Each row is a point on one shape in 34 dimensions made of curled strands that fork but never close a loop.
k14: [ -4 -51 -37 -31   5  14   3 -24 -22  -1  24 -14 -40  -7   5 -52  12   2
  27  27  38   4   7  14  -7   9 -11 -41  22  26  -6  18   3   2]
k718: [ 44  20  10  45 -24 -24   2  46  51  34 -32  -2  -9  19 -26   8  -6 -12
 -17 -39 -15  36 -12  22   8 -61   8   2 -31  17  10  -6  10 -12]
k893: [-21  16  21  14 -25   6 -33  18   8 -14  -8   2   8 -13  10  35 -21   9
 -10 -22  -5 -20 -22  18 -16  -6  -6  -4   1  -9  19  20  -3   4]
k709: [ -8  11 -15  17  12  15 -23 -12  -7   7  15 -15 -36  18 -11 -11 -18  -6
 -20  -5  22  17  29 -15 -17  -9   0  34  -9 -34 -11 -22  14 -11]
k471: [ 29  24  24  41 -20 -14  20  40  39   9 -36  16  12  11  -8  14  -7  -3
 -21 -28 -50  35 -25   1  -3 -45 -12  10 -26  23   7  -1  -6   8]
k798: [ 15  -4   1  27 -44 -47  -6 -18 -29   7  -3  13  21 -43 -12   9  16  -1
   5  14   6 -19  28 -19  23  19 -20   1   6  29   5 -52 -19   7]
k332: [ 16  25  -6  29   5  13  -8 -16   7   5  25 -35 -12  12  -5 -22 -27 -10
 -47 -19   2  18  54 -22   5 -24  14  21 -24 -21  -7 -20  18 -25]
k925: [-14 -48 -25 -35  19  17  -1 -41 -10  -8  14 -11 -33   1   1 -27  29   6
  22  26  30  -5  16  22   8  10   2 -29  11   1  -5  21  -1   7]
k920: [-11  37 -29  38  -2  21 -30 -42  24   3  19 -41 -20  17  -9 -24 -43 -19
 -50 -13 -11  13  53 -54  -5 -14   0  48 -10 -56  -5 -29  13 -29]
k548: [ -7  -4  10   4 -14   4  21  33   3 -13 -20  20   8 -17  19  -1   5  20
  11  18 -34  11 -29  -5  -7  -3 -26 -11  17  34 -12 -15 -27  16]
k472: [  2 -23  14 -10  35  15  -7  39 -41  13  15  20 -37   5  -6   8  29  21
  33  -7  40 -10  -3  15  -7   2  -2   1 -14  -4   0   3  20  14]
k427: [ 13 -31   0  12  12 -18  21  25  10   7  23  -6  31  -7  11 -26 -14   5
  14 -21 -10 -13 -23  23 -22  -4  20   3 -22   3  23  -2  24   5]
k278: [  3 -15  15 -19  32  15   0  37 -44   7  10  14 -26   5  -6   8  17   9
  29  -2  31 -11 -10  13  -5   7   0  -2  -6   2   0   5  20   5]
k864: [ -3  10  18  13 -38  -2  21  35  10 -21 -42  46  22 -16   6  30   0  30
  -1   7 -72  -5 -40 -24  11  13 -35  17   6  34 -21 -43 -40   9]
k165: [  7  43 -11 -26  27  23  29  19  -9   7 -27  -8  62  31  -6  14 -20 -46
  29   7 -21  -6 -11 -24  -3  12  10  -3  52   3   6  36  10 -10]
k227: [-11  37 -28  38  -2  21 -29 -42  24   3  19 -41 -20  17  -9 -24 -42 -19
 -49 -13 -11  14  53 -53  -4 -14  -1  48 -10 -56  -5 -29  13 -28]
k353: [-26 -29  -4 -50  47   4  -5 -51  -3   5   8  -9 -13  22   7  17  51  20
  -2  20  37 -24  16  20  17  24  18   4   1 -33  10  24  -3   8]
k519: [-36  21  20 -19 -21  -3 -23   6  17 -25  24   9  -9  23 -28  35   2  -5
  -4   8   0   6 -36  25   4  -3  50  20 -16 -13  -7  11  31  35]
k886: [-12   5  -8   3  -3 -33 -12 -10  34   2  16  10  17 -19 -13  18   9 -28
  15 -11  -2  -3  20 -10  10  39  -8  20 -41 -45 -26  16 -25 -33]
k889: [-34  21  19 -11 -23  -1 -23   9  15 -24  17   8  -5  19 -21  37  -2  -2
  -4   4   0   3 -33  23   0  -3  40  18 -15 -13  -2  11  24  30]
k912: [ 14  16 -25 -27  23  28  13  -6  -7  -9 -19  -9  29  21  11 -21 -16 -31
  27  19  -5   3  -2  -4   1  -3  12 -23  44   6   6  26   2  -9]
k310: [  1 -34 -37 -30  10  19   5 -21 -20  -9  11 -12 -27   0   8 -46   5  -7
  29  27  31   5   5  12  -3   5  -4 -41  28  19  -4  20   2  -1]
k480: [  6 -40 -18  -4   4  -8  10   8   4   6  20 -10   2  -3  13 -38   2   4
  16   1   7  -9  -9  15 -22   4   7 -11  -6  11  10   5  17   1]
k741: [  9  48 -11 -26  28  26  29  18  -5   6 -29  -8  67  33  -4  14 -20 -50
  30   8 -27  -4 -12 -27   0   9  12  -3  56   4   7  39   9 -11]
k892: [  5   1  12 -30  28   8  16  30 -42   1   1   5   0   8 -10  11  -3 -11
  24   5  16  -9 -15   5  -6  20   4  -5  11   5  -2   9  20  -8]
k618: [-10  32 -24  32   0  18 -29 -33  14   3  15 -29 -25  17  -8 -18 -36 -16
 -39 -11   3  15  46 -41 -10 -14  -2  44 -11 -49  -8 -29  13 -24]
k5: [ -4 -52 -37 -33   5  15   3 -26 -24  -2  23 -14 -43  -8   4 -52  13   1
  28  30  39   6   6  14  -6   8 -12 -43  24  28  -7  19   0   2]
k154: [  2  16  14  19 -37 -23  16  14  -5 -12 -24  38  15 -23   2  26   5  19
   1   5 -51 -10 -13 -22  18  14 -26  16   4  38 -15 -49 -35  11]
k432: [  3  16  11  24 -38 -35  11   3 -12  -4 -16  32  16 -29  -1  22   9  12
   3   6 -32  -9   1 -21  21  15 -24  13   3  38  -8 -51 -29  13]
k621: [ 47   5  30   0   9 -29  33  -5   2  24  24   3  -2  14  -2 -13  -2   3
 -37  -5  20  20   7   4  20 -25  36  -1 -42  15 -11 -15  25   0]
k713: [  9  13  22  22 -25   1  32  43  35  -5 -49  35  24   7   0  16 -12   6
 -14  -6 -62  28 -53 -12 -12 -23 -27  19 -12  19  -6 -13 -25  10]
k246: [ 32  15   7  19   7  -4   5  -9   2  11  24 -25 -10  11  -4 -24 -13  -6
 -48 -19  10  18  42  -7  15 -27  27  11 -33  -1  -8 -16  21 -17]
k267: [-13 -52 -29 -33  12  16   1 -35 -15  -6  15 -12 -36  -1   1 -35  23   3
  25  27  32   0  13  15   4  10  -2 -37  16  10  -5  19  -1   5]
k993: [-28 -22   6 -45  49  -6 -11 -57  -7  12   4  -1  -3  26   3  40  65  20
 -12  15  30 -23  20  18  24  26  31   8   0 -48  14  26 -10  14]
k928: [-13  13  23  19 -23   7 -36  21   5  -7 -16  -2   7 -31  22  31 -26  11
 -15 -34  -9 -30 -15  15 -18  -6 -24 -14   7  -6  23  23 -12  -8]
k865: [ 18  -9   0  25 -43 -48  -8 -24 -34   8   0  10  21 -47 -14   5  17  -3
   3  14  11 -24  34 -18  23  20 -17  -2   7  27   6 -54 -19   5]
k442: [ -6 -33 -12 -17  -5   8  10   5 -12  -7   4   4 -16 -13  12 -30  13   8
  23  28   3  11  -9   5  -9   2 -17 -30  22  25 -13   0 -15   9]
k30: [  9  -2 -31 -27  19  25   9 -12 -13 -13 -10 -10   7  14  12 -32  -9 -22
  27  22  10   4   2   4  -1  -2   8 -31  37   9   3  22   2  -6]
k939: [ 13 -32  -1  11  12 -17  20  25  10   7  23  -6  29  -7  12 -27 -12   5
  13 -19  -9 -12 -23  23 -22  -3  20   2 -21   4  22  -1  23   5]
k339: [ -8   5  16   9 -19   5  24  41   8 -16 -31  26  15 -17  19  10   2  26
   7  14 -47  10 -38 -10  -4  -2 -30  -3  16  38 -13 -20 -30  16]
k437: [ 14  30 -21 -28  26  29  18   0  -4  -6 -24  -9  45  26   8 -11 -19 -39
  28  16 -16   2  -6 -12   2  -2  14 -16  50   6   7  31   3 -11]
k682: [  2  16  13  22 -37 -30  13   7  -9  -7 -19  35  16 -26   0  24   7  15
   2   4 -41 -10  -5 -22  19  14 -25  15   3  38 -11 -50 -31  12]
k805: [-22 -32 -10 -49  43  10  -4 -51  -1  -1  10 -12 -20  17   8   4  43  18
   3  22  39 -23  16  26  14  20  13   0   0 -25   6  25   0   8]
k109: [  0 -19   3   0  30  16 -11  22 -28  16  18   5 -43  13 -12   0  18  16
  15  -8  35   4   8   8 -10  -1   0  12 -12 -14  -5  -5  17   9]
k347: [-13   8  -8   6  -3 -29 -11 -13  33   3  18   8  15 -17 -12  16   7 -27
  11 -12  -2  -3  21 -11   9  37  -8  22 -38 -45 -24  14 -24 -32]
k667: [ 12   6 -28 -28  21  26  11  -9 -10 -12 -14  -9  17  17  12 -28 -12 -26
  27  20   3   3   0   0   0  -2  10 -28  40   7   5  24   3  -8]
k78: [ 22  20  24  35 -21  -8  28  40  37   2 -39  24  19   9  -4  14  -9  -1
 -20 -21 -58  35 -35  -6  -9 -38 -18  14 -23  22   4  -2 -13  13]
k561: [ 13  17  33  12 -10 -17   2   8  -3   9  -4  -5   8 -15   5  13 -15  18
 -28 -19  13   3 -12   6 -10  -8   3 -13  -8  10   9   6  12  -1]
k654: [ -2 -14  -1   4  27  17 -12  14 -24  15  18  -1 -43  15 -13  -3  10  11
   6  -6  31   9  12   4 -12  -2   0  17 -11 -18  -7  -8  16   5]
k712: [-13   4  -8   2  -3 -36 -12  -8  34   1  15  11  19 -20 -13  20  10 -28
  16 -11  -2  -3  20 -10  10  40  -8  20 -41 -45 -27  17 -25 -33]
k701: [ 14  20 -24 -28  25  28  14  -4  -7  -8 -21  -9  33  22  10 -19 -17 -33
  27  18  -7   3  -3  -6   1  -3  13 -21  45   6   6  27   2 -10]
k545: [-28 -26   3 -47  48  -2  -8 -53  -5  10   5  -3  -6  25   4  31  60  20
  -8  17  32 -23  17  18  21  26  25   7   1 -41  12  25  -7  11]
k222: [-10  34 -26  37  -2  19 -27 -39  24   4  18 -38 -18  15  -9 -21 -38 -20
 -46 -13  -9  13  50 -50  -3  -8  -2  44 -12 -55  -5 -25  10 -28]
k531: [-16  14  23  17 -24   7 -35  20   6 -10 -13   0   8 -24  18  33 -24  10
 -13 -29  -7 -27 -18  16 -18  -7 -18 -11   5  -7  21  22  -9  -4]
k815: [-13  13  22  13 -31  10  27  50  18 -22 -51  42  25 -12  15  30  -2  35
   0   9 -73   8 -55 -23   3   6 -37  11  10  39 -19 -32 -40  14]
k346: [-12 -52 -30 -32  12  16   1 -35 -16  -5  16 -12 -36  -2   1 -35  22   2
  26  27  32   1  13  15   4  10  -3 -37  17  11  -5  19  -1   5]
k794: [ -4  15  27  19 -19   2 -28  20   2  -1 -18  -7   7 -36  24  27 -25  14
 -20 -35  -5 -27 -12  10 -19  -3 -25 -19   7   1  21  22  -9  -9]
k295: [ -6 -43 -24 -25  -1  12   6 -10 -18  -4  13  -3 -28 -11   8 -41  14   4
  26  30  20   9  -1   9  -8   6 -14 -37  23  24 -11   8  -8   5]
k460: [-10  26 -20  33  -3   9 -19 -33  26   5  20 -25 -12   8  -8 -13 -24 -24
 -33 -14  -4   9  41 -35   0   8  -6  36 -17 -53  -6 -14   0 -27]
k839: [ 17  16  34  11  -8 -19   7   7  -3  10   0  -3   9 -11   3  10 -13  17
 -29 -17  15   7 -11   6  -7 -10   7 -11 -12  11   7   3  14   0]
k691: [  8  13  21  21 -25   1  32  43  36  -5 -49  35  25   7   0  17 -12   6
 -14  -6 -62  28 -53 -12 -12 -23 -27  19 -11  19  -6 -13 -26  10]
k780: [ 20 -12  -1  24 -43 -47  -9 -28 -38   9   2   9  20 -48 -15   3  18  -5
   2  14  13 -28  37 -17  24  21 -15  -4   8  26   6 -55 -19   4]
k164: [ 13  27  -8  31   4  14 -10 -18   8   5  24 -36 -12  13  -5 -21 -29 -11
 -47 -18   1  19  54 -25   3 -23  12  24 -23 -25  -7 -22  18 -26]
k433: [ -5 -53 -37 -33   6  15   2 -27 -24  -2  23 -14 -43  -8   4 -52  13   1
  28  30  40   5   7  14  -5   9 -11 -43  23  27  -7  20   1   2]
k122: [-10  12  24  21 -22   7 -37  23   4  -4 -18  -5   7 -38  26  30 -26  12
 -17 -37 -10 -34 -13  13 -19  -7 -29 -18   9  -5  24  24 -15 -11]
k978: [ 42  22  13  46 -23 -23   4  45  49  30 -33   0  -7  17 -22  10  -5 -10
 -17 -38 -20  35 -13  19   7 -58   4   2 -30  18   9  -6   7 -10]
k861: [-37  21  21 -24 -19  -4 -23   5  18 -26  27   9 -11  25 -31  35   3  -6
  -5  10   0   7 -37  27   7  -4  55  20 -17 -14 -10  11  34  37]
k680: [  4  15  10  25 -38 -37   9   1 -13  -3 -14  30  17 -30  -2  21  10  11
   4   6 -28  -9   4 -21  21  15 -24  12   2  38  -7 -51 -27  13]
k609: [ 21 -19  12  24  15 -24  27  38  10   8  26  -1  49  -9  12 -18 -26   9
  14 -35 -20 -12 -30  26 -21  -8  28  14 -31  -3  28 -10  26   5]
k435: [-28 -23   6 -45  49  -6 -10 -56  -7  12   4  -1  -3  26   3  38  64  21
 -11  15  30 -23  20  18  23  26  30   8   1 -47  13  25  -9  14]
k988: [-30  20  19   1 -26   2 -27  13  12 -21   6   7   2  10 -10  38  -9   3
  -4  -5  -1  -4 -30  21  -7  -3  23  12 -10 -12   7  13  14  22]
k816: [  7 -12 -33 -28  16  23   8 -15 -15 -13  -4 -10  -3  10  12 -37  -5 -17
  28  23  17   5   3   7  -1   0   5 -35  34  11   1  21   2  -5]
k397: [  2 -21  15 -12  34  15  -5  39 -41  11  13  18 -34   5  -5   8  26  17
  32  -6  37 -11  -5  15  -6   3  -1   0 -12  -2   0   4  20  11]
k410: [-15 -45 -22 -37  23  17  -1 -44  -7  -9  13 -12 -32   3   2 -22  32   8
  19  25  32  -9  17  26   9  11   4 -24   8  -4  -4  23   0   8]
k602: [ 14  17  34  12 -10 -17   3   8  -4   9  -3  -5   9 -14   4  13 -14  18
 -28 -19  13   4 -12   6 -10  -8   3 -13  -9  10   9   6  12  -1]
k231: [ 21  15  35   9  -6 -21  11   5  -3  12   4  -2   8  -9   1   8 -11  16
 -29 -15  17  10 -11   6  -4 -12  10 -10 -16  11   4   0  16   0]

For each line, walk along the strands from its first point to the rest, and write how the paths branch: one pair of brackets for each fork, around the two groups it splits, the group holding the point that comes earlier in the line first. The first line is done for you.
k701 (k545 k165 k680 k713)
((k545 (k680 k713)) k165)
k680 (k993 k780 k713 k741)
(((k993 k741) k713) k780)
k437 (k798 k741 k471 k435)
(((k798 k471) k435) k741)
k437 (k165 k925 k691 k780)
(k165 (k925 (k691 k780)))
k339 (k712 k353 k815 k794)
(((k712 k794) k353) k815)
k667 (k165 k432 k435 k713)
(k165 ((k432 k713) k435))
k701 (k780 k713 k741 k545)
(((k780 k713) k545) k741)
k432 (k78 k780 k437 k435)
((k78 (k437 k435)) k780)
k339 (k886 k993 k864 k794)
(((k886 k794) k993) k864)
